(in the rows, 128 means zero)
Each path is a new rotation, seen through one point. The rows after it are directions, each followed by how far the rotation turns it, in degrees a step (0 if it stays put).
Each turn is a multiple of 5 degrees from 10 to 175, or 0.
Each row of a path follows its step; steps can be skipped.
Path 1:
step 0: [133 125 115 131 134 136 127 116 132 125 131 122 136 123 129 124 119 137
 130 128 119 128 131 127 115 120 143 129 134 129 129 129 135 139 117 128
 115 123 122 125 115 133 132 139 134 140 127 117 117 124 140 136 126 132
 139 134 118 123 127 112 129 124 124 124 139 129 146 137 124 125 129 127
 133 158 121 123 134 122]
step 1: [125 116 130 143 129 139 122 132 125 131 123 125 126 132 126 121 117 119
 134 137 138 136 138 139 116 121 135 121 127 133 118 129 125 128 116 131
 137 131 134 113 136 119 127 127 127 125 130 125 124 131 124 131 128 134
 141 118 114 136 120 113 131 142 107 129 141 125 136 135 117 116 120 119
 138 138 135 131 138 124]
step 5: [136 124 114 117 125 145 121 123 127 123 131 116 118 130 126 144 123 128
 131 130 118 128 136 126 142 121 142 124 145 137 131 128 128 122 127 128
 122 134 124 117 139 117 128 142 126 123 124 131 124 128 128 125 130 137
 129 120 114 142 116 113 130 139 128 122 141 124 126 139 125 120 124 134
 122 131 133 133 143 127]
step 6: [134 116 141 127 127 142 105 130 116 119 131 119 122 125 126 120 132 125
 132 129 131 115 129 133 134 125 138 120 142 136 128 129 123 117 130 137
 133 128 132 129 138 121 125 129 134 125 144 112 135 116 140 122 108 127
 134 127 125 124 124 121 127 124 126 129 139 127 139 132 131 129 112 131
 115 134 129 129 122 128]
step 9: [137 138 126 123 117 132 129 136 127 129 146 125 125 129 136 130 124 132
 135 131 123 129 125 126 120 113 142 117 140 133 134 124 125 126 126 122
 107 125 141 131 122 127 130 133 139 126 129 124 129 134 144 119 126 123
 135 114 115 136 121 112 132 127 116 121 138 129 130 120 123 147 118 131
 124 141 122 131 129 122]
step 14: [122 127 110 111 107 132 119 123 120 132 113 136 117 120 126 135 124 125
 129 127 127 118 124 123 132 119 140 127 136 125 137 128 117 113 125 121
 121 126 132 120 143 122 124 143 137 129 128 124 132 137 117 136 117 125
 135 115 130 132 125 118 130 122 127 129 129 122 130 134 119 132 143 135
 128 139 118 130 126 131]
step 19: [122 120 112 135 125 128 127 134 120 137 122 122 118 127 151 122 125 127
 129 127 134 124 127 126 126 116 129 126 133 134 109 127 124 128 130 137
 121 128 144 123 111 125 126 139 138 124 117 116 126 130 129 122 123 137
 127 117 122 126 114 138 123 114 116 118 132 136 127 135 120 129 146 133
 126 138 125 123 135 127]
step 25: [130 126 125 116 120 132 117 129 115 114 129 119 129 137 131 128 127 127
 136 130 130 122 132 125 139 117 118 125 125 135 139 126 125 141 118 138
 126 136 130 122 132 132 144 142 143 121 122 130 130 134 136 123 134 134
 128 119 121 125 125 108 123 131 139 134 141 132 137 123 130 141 131 142
 125 135 109 131 132 119]
Directions:
[128 129 128 129 131 131 130 127 131 129 129 126 129 127 132 130 127 129
 132 131 127 128 126 128 126 128 128 132 127 128 130 129 128 131 128 129
 127 126 130 128 128 127 128 128 126 128 128 126 129 129 127 124 127 130
 129 126 125 129 124 128 127 132 128 127 126 126 127 127 127 126 127 124
 128 126 133 130 128 126] => 95
[126 128 128 127 130 127 128 129 126 126 128 127 128 129 128 130 125 129
 127 127 127 128 130 127 126 126 136 125 130 129 127 124 129 127 128 127
 128 126 128 128 131 129 131 126 125 130 129 129 126 127 125 130 127 129
 129 124 127 128 128 125 127 130 127 130 128 129 126 130 128 131 127 125
 129 126 125 128 129 131] => 85
[125 127 123 129 126 127 130 126 127 125 130 130 129 127 128 131 130 127
 127 126 124 132 127 127 128 129 127 131 129 129 128 128 127 127 127 126
 126 130 130 126 126 131 128 127 131 127 132 129 127 124 130 130 129 124
 130 126 127 127 126 128 128 128 129 125 127 126 127 130 128 127 131 127
 127 128 128 131 130 131] => 155
